[[114 121 119 131 124 129 141 117 130 120 126 127 138 129]
 [128 128 128 128 128 128 128 128 128 128 127 128 128 127]
 [130 126 128 124 109 128 129 130 107 130 136 131 130 130]
 [129 129 128 128 128 129 127 129 128 128 128 128 127 128]
 [131 125 130 126 128 127 129 124 130 128 126 124 133 131]
 [130 133 118 128 133 138 125 128 118 125 126 127 127 130]]
Indices start at 0.
The top-left entry?
Answer: 114
The entry in row 1 and column 2?
Answer: 128
The entry just left of the smallest entry is 130
The entry in the top-right corner: 129
The entry in the bottom-left corner: 130
The entry in the bottom-right corner?
Answer: 130
The entry in row 0 and column 1?
Answer: 121
The entry at row 2, column 1?
Answer: 126
The entry in row 2 and column 0 is 130
The entry in row 1 and column 0?
Answer: 128
The entry just right of the smallest entry is 130
The bottom entry of the column that holds the largest entry: 125
The minimum: 107
The maximum is 141
The entry in row 0 and column 2?
Answer: 119
The entry just left of the largest entry -> 129
The entry in row 2 and column 2 is 128
The entry directly above the smallest entry?
Answer: 128
The entry in row 1 and column 1?
Answer: 128
The top entry of the column that holds the smallest entry: 130

Questions about the row below.
1) Report the entry just right of 142.
2) Report the second entry from the left.
3) Report the entry just left of 139.
4) Report the third entry from the left.
5) Report the last entry.
[100 122 115 142 117 146 144 131 130 143 152 126 139 134 121 115]
1) 117
2) 122
3) 126
4) 115
5) 115

Read these off the row that follows.
1) Report the entry just left of the centre entry.
2) Report the third entry from the left.
3) Report the entry just left of 128.
4) Report the 3rd entry from the end.
[116 137 141 138 150 121 125 123 125 133 128]
1) 150
2) 141
3) 133
4) 125

Questions about the array below. Rows and columns are numbered from 0.
1) Read off the entry at row 1, column 0.
2) Read off the entry in row 2 and column 0.
3) Read off the bottom-right entry.
4) Read off the entry in the top-left corner.
5) Read off the entry at row 0, column 1.
6) Read off the entry directly below the largest entry.
7) Read off the entry in the bottom-left corner.
8) Read off the bottom entry of the column that holds the smallest entry.
[[131 133 120 125 143 123]
 [128 126 132 148 117 130]
 [124 122 123 121 127 126]
 [129 125 126 122 122 132]
 [131 134 127 120 146 139]
 [124 139 127 129 106 118]
 [123 127 130 125 120 134]
 [129 135 125 132 130 140]
 [130 129 118 143 140 123]
 [132 132 140 137 133 135]
 [124 126 139 120 125 135]
 [126 129 130 127 136 137]
 [128 130 125 127 114 133]
 [129 132 129 128 104 126]]
1) 128
2) 124
3) 126
4) 131
5) 133
6) 121
7) 129
8) 104

Read these off the array that follows. Rows and columns are numbered from 0.
1) Give the entry in row 0 and column 2.
2) Give the entry in row 1 and column 0.
3) Give the entry directly above 134.
4) Give the entry at row 0, column 0.
5) Give the entry in row 0 and column 1.
6) Give the bottom-right entry.
7) Give the top-right entry.
[[136 146 115 121 120 138 131 126 131 111 137 124]
 [140 147 133 121 125 125 125 136 134 106 136 125]]
1) 115
2) 140
3) 131
4) 136
5) 146
6) 125
7) 124

[[139 124 119 112 113 117 129 141 150 145 136 124]
 [142 124 108 108 124 145 152 135 122 105 118 139]]
What is the entry just left of 118?
A: 105
The 4th entry, reading row by row -> 112
The top entry of the column that holds the smallest entry: 145
The last entry of the largest entry's row is 139
The top-right entry is 124
The top-left entry -> 139
What is the entry directly below 136?
A: 118
The second entry in reading order is 124

Questions about the matrix below. Rows and columns are numbered from 0.
1) Give the entry at row 2, column 2.
2) Give the entry in the bottom-right corner.
3) Give the bottom-left entry.
4) Give the minimum.
5) Give the entry in row 0 and column 1.
6) Give the entry at row 0, column 2.
7) Give the entry in the top-right corner.
8) Give the top-left entry.
[[134 127 126 136 128 135 120 137 146]
 [127 130 126 127 136 127 128 128 131]
 [135 118 129 136 127 138 123 125 138]
 [127 129 125 132 125 128 128 130 136]
 [119 132 130 105 134 113 136 123 119]
 [129 129 129 126 115 124 115 138 142]
 [122 138 129 121 121 117 128 134 120]
 [126 135 133 128 113 131 120 138 130]]
1) 129
2) 130
3) 126
4) 105
5) 127
6) 126
7) 146
8) 134
